Each row has a name. After each piece below comes the name of the row it's from, unless a question asks for something else. Each question is about the rows just above it. Places in a row count from 1.

[150 106 145 112 212 144 128 128 188 138 123] = K814
[113 153 136 131  95 164 145 145 126 100 131] = K618
[137 144 145 106 123 212 112 128 112 188 150] = K368
[188 112 212 128 150 106 144 137 112 123 145] is which row reordered?  K368
Which value is in both K618 and K814?  [145]

[116 150 153 165] : K218
[ 56 150  57 116] : K71
[149 100  57 189] : K311
[165 151 116 151] : K973
[120 198 150 120] : K566
[150 150  57  47] : K98
Put [165 153 150 116] back in order: which row is it?  K218
Which value is in both K98 and K311?  [57]
Every place of [150] in K98:  1 2
Places of [151] in row K973:  2 4

[167 137  44 143  94] = K377
[168 168 168 143 128] = K230
[143 127 111 121 127] = K970
Every place of [168] in K230:  1 2 3
Which value is in both K230 and K970?  [143]
Every place of [127] in K970:  2 5

[193  55 170 170 197  40 177 179  47 183 209 217 188  48  55  87 156 226] = K532
[218  55 179  87  40 209 170  55 177 217 170 188 197 192  48  47 217 183] = K851
[ 55 170 218  87 170  48 197 177  55  40 192 189 217 209  47 183 217 179] = K197
[193  55 170 170 197  40 177 179  47 183 209 217 188  48  55  87 218 217] = K383
Which row holds these entries in another order? [218 217 193  55 170 170 197  40 177 179  47 183 209 217 188  48  55  87]  K383
Which row holds these entries in another order? [226 193  48  40 209 179  55  47 217 197  87 188 170 156 170  55 183 177]  K532
Every place of [47] in K197:  15
Which row holds these entries in another order? [183 217  47  48 192 197 188 170 217 177  55 170 209  40  87 179  55 218]  K851
[ 40  47  48  55  55  87 170 170 177 179 183 188 192 197 209 217 217 218] is which row reordered?  K851
Which row holds these entries in another order? [217  55 177  48 188 218 197  87 183  55 170 209 170  40 217 192 179  47]  K851

[112  42  76  42] : K676
[131 180 218  77] : K678
[ 87  86  68 214] : K507
[169 186  77 190] : K752
[87 86 68 50] : K767
[218  77 131 180] is which row reordered?  K678
Every place of [76] in K676:  3
Put [50 68 86 87] back in order: which row is it?  K767

[ 72 159 133 184 111 137  96] : K294
[140 203 158 174 211 203 153] : K205
[158 140 174 202 153 211 203] : K899
[ 52 207  96 189 115  84 116] : K281
[ 62  79 121 136  52 100 154] : K239
[170 136 115 133  83 129 153] : K821
[202 146 135 166 173 120  47] : K672
[199 209 159 119 117 211 116] : K276
[170  50 115 112  83 129 204] : K904
Shared by K239 and K821:  [136]
Put [170 129  50 112  83 115 204] back in order: which row is it?  K904
Which row holds these entries in another order? [140 174 202 153 211 203 158]  K899
Every place of [170] in K821:  1
Shared by K899 and K821:  [153]
Put [ 83 115 129 133 136 153 170] back in order: which row is it?  K821

[131 134 152 109 123  94  88 126 105 137 134 142 136 136 171 115 137 101
 110 120 128 107 134 116 123 150 164 150  98 103 145 148 140  99]  K551
[149  87 174  93 116 118 102  77 130 159 136 147  31  76 168 105  80  35
  96 105 141 103 118 125 113  77 193 141 108  99 119 139 149 100]  K7
[103 137 148 101 137 134 126 142 136 140 128 134 149  99 116 136  94 123
 115 164 152 131 120  88 123 110 107 105 134 145 171  98 150 109]  K77
[ 88  94  98  99 101 103 105 107 109 110 115 116 120 123 123 126 128 131
 134 134 134 136 136 137 137 140 142 145 148 150 150 152 164 171] is which row reordered?  K551
Places of [31] in row K7:  13

[137 137 128 136  98 154 150 108 114 155 180 114 123 142 144]  K324
[127  92 123 123 160 142 116 103 121 103  92 135  66 135 125]  K31
[135 116 123 127 160 103  92 142 125  92  66 135 123 125 122]  K323
[126 139 133 138  95 126 169  95 126 162 198 116 132 138 137]  K692
Places of [95] in row K692:  5 8
Which row holds these entries in another order? [142 122 116 127 123 135 160  66 103 125  92 123 125  92 135]  K323
At which places does K692 hold [126]?  1 6 9

[112 120 138 120  97 111 166 138 153 110 128 187 174 195 108] = K749
[114 139 146 129 125  49 164 123 170 160 159 127 142 178 128] = K897
[151 135 113  64 120  65 130 119 165 171 159 156 144 157 126] = K683
[120 157 137 153 134  93 186 165 172  97 165 117 125 179 111] = K872
[ 57 110 113 143 163 158 182 126 119 157 139  90 144 120 167] = K621
[144 166  78  72 177 142 172 145 128 118 173 138 149 128 120] = K623
[137 117 180  97 111 120 186 165 165 125 134 157  93 172 153] = K720
[ 89 124 134 164 112 142  49 188 170  89 137 112  93 167 127] = K640
[179 111 120 157 137 153 134  93 186 165 172  97 165 117 125] is which row reordered?  K872
q: [112 120 138 120  97 111 166 138 153 110 128 187 174 195 108]  K749

[137 122 131 118 107 125 119  80 141 153 144  71 109 139  87 112 150  70
 168 167 128 121 133 137 108 122  93 151 112 159 132 109 107 128 117 113
 112 106 162 120 128 123 171 132] -> K599
[123 137 103 120 157 125 125 155 129  94 169 114 167 132 121 101  99 139
 119 146 118 168 115 127 100 104 159 135 132  90 115 181 117  95 107 168
 166 112 142 114 152 142 124 166] -> K306
[101 113  90 154 139 147 141 103 131 125 144 133 111 137 107 103 137 120
 151 124 119 122 130 103 128 150 112 119 148 185 108 164 116  92 102 118
 133 113  43  97 115 108 121 106] -> K392
[139 145 110 117 150  98 112 101 194 153 123 116 126 131  88 151 139  90
 154 135 118 138 136  87 133 150 138 156  73 126 125 119 112 138 147 116
 124 132 193 113 125 146 140 105] -> K355
[138 140 169 156 109 126 110 106 146 143 115  69  81 145  92 106 117  89
 152 117 120 100 148 132 137 131 114 147 110 169 121 137 104 121 112 126
  97  96 153  89 122 121 161 104] -> K151
[132 168 175 145 128  93 127 159 144 115 110 132 148 125 157 108 116 139
 103 112 113 101 104  85 161 133 116  87 116 125 126 117 114  94 136 132
 182 178 120 140 116 119 116 167] -> K441
[127 159 132 152 139 146 168 169 114  95 118 129 107 155 121 121  99 166
  90 103 142 115 101 100 167 114 125 125  94 123 168 117 166 105 115 124
 157 142 132 112 143 120 135 137] -> K884
[115 119 129 144 120 161 141 156  71 102 135 135 135 133 177 118 112 166
 105 122 130 135 124 165 115 111 146 116 166 133 132 137 136 113 121 141
 154 140  47 143 137 107 104 155] -> K783
[159 104 148 117 119 133  93 178 116 103  94 161 116 110 167  85 139 182
 115 126 132 128 140 168 116 132 136 144 114 125 125 114 116 157 116 175
 127 101  87 145 112 120 108 132] -> K718
[139 132 173 114 162 138 136 171 103  83 136  98 127 135 170 137  82 159
 110 116 158  96 137 160  89 104 149 109 123  97 144 148 128 142 133 164
 127 125 129 163 143 142 131 142] -> K704
[166 101 123  99 118 132 132 100 121 139 168 121 135 107 112 105 115 114
  90  94 168 120 166 137 159 103 125 169 142  95 146 117 124 155 143 167
 142 127 125 114 157 152 115 129] is which row reordered?  K884
Which row holds these entries in another order? [120 125 159 116 112  93 132 133 116 119 145 127 110 161 136 175 116 126
 116 115 128 125 148 140 103 116 167 168 139 144 157  94 101 132 132 182
 178 114 114  87 104 108  85 117]  K718
The row with [139 145 110 117 150  98 112 101 194 153 123 116 126 131  88 151 139  90
 154 135 118 138 136  87 133 150 138 156  73 126 125 119 112 138 147 116
 124 132 193 113 125 146 140 105] is  K355
Where do [139 132 173 114 162 138 136 171 103  83 136  98 127 135 170 137  82 159
 110 116 158  96 137 160  89 104 149 109 123  97 144 148 128 142 133 164
 127 125 129 163 143 142 131 142] appear?  K704

[113 107 167  73 180 132 149 140 128 105  81 174 133]  K907
[120  73 150 142 127  80 128  94 157  62 144 107 127]  K717
[105 108  62 163 196 129 138 131 146 153 118 153 115]  K536
[ 97 173 111 130 119 135 135 190 138 127 158 194 130]  K859
[161 165 170  71  71 131  89 141  71 127 164 104 133]  K270
[ 93  84 155  94  73 102  94 115 120 146  85 130  96]  K104
[128 129 139  90  74 152 108  81 105 114 128 115 170]  K277
[163 158 117 110 142 178  84  87 100  93 135  88 131]  K542
[140 174 128 159 122 143  67 166 143 116 154 158  75]  K30
[135 129 139  90  74 152 108  81 105  68 128 115 170]  K548
[142 112 195  53 150 117 144 139 109 112 106 144 141]  K395
The one value in K270 and K395:  [141]
Places of [152] in row K277:  6
At which places does K270 hold [71]?  4 5 9
The one value in K548 and K104:  [115]

[156  37  53 212  52 202 128 213  46 206 208 126 199 217 218 206  54 210
  66 206]  K3
[120 131 120 120 129 136 130 123 129 129 124 136 128 134 126 128 134 120
 133 122]  K386
[134 134 131 136 124 120 129 120 120 129 120 130 133 126 122 128 127 123
 136 129]  K936
Which row holds [134 134 131 136 124 120 129 120 120 129 120 130 133 126 122 128 127 123
 136 129]?  K936
Which row holds these entries in another order? [206  66 210  54 206 218 217 199 126 208 206  46 213 128 202  52 212  53
  37 156]  K3
Places of [120] in row K936:  6 8 9 11
[120 120 120 120 122 123 124 126 128 128 129 129 129 130 131 133 134 134
 136 136] is which row reordered?  K386

[ 80 117 115 183 119]  K498
[164 158 172 127 172]  K852
[175 173 196 175 173]  K375
[106 117 122 181 127]  K362
[149 137 130 155 152]  K876
[181 160 178 116 178]  K437
[130 138 149 155 152]  K486
[156 147 161 176 162]  K285
[ 95 102  89 207  93]  K788
[164 157 171 129 170]  K44
[118 129 116 185 120]  K733
[169 158 167 129 165]  K837
Shared by K498 and K362:  [117]
At which places does K375 hold [175]?  1 4
Put [152 155 149 138 130] back in order: which row is it?  K486
At which places does K788 hold [89]?  3
Which value is in both K837 and K733?  [129]

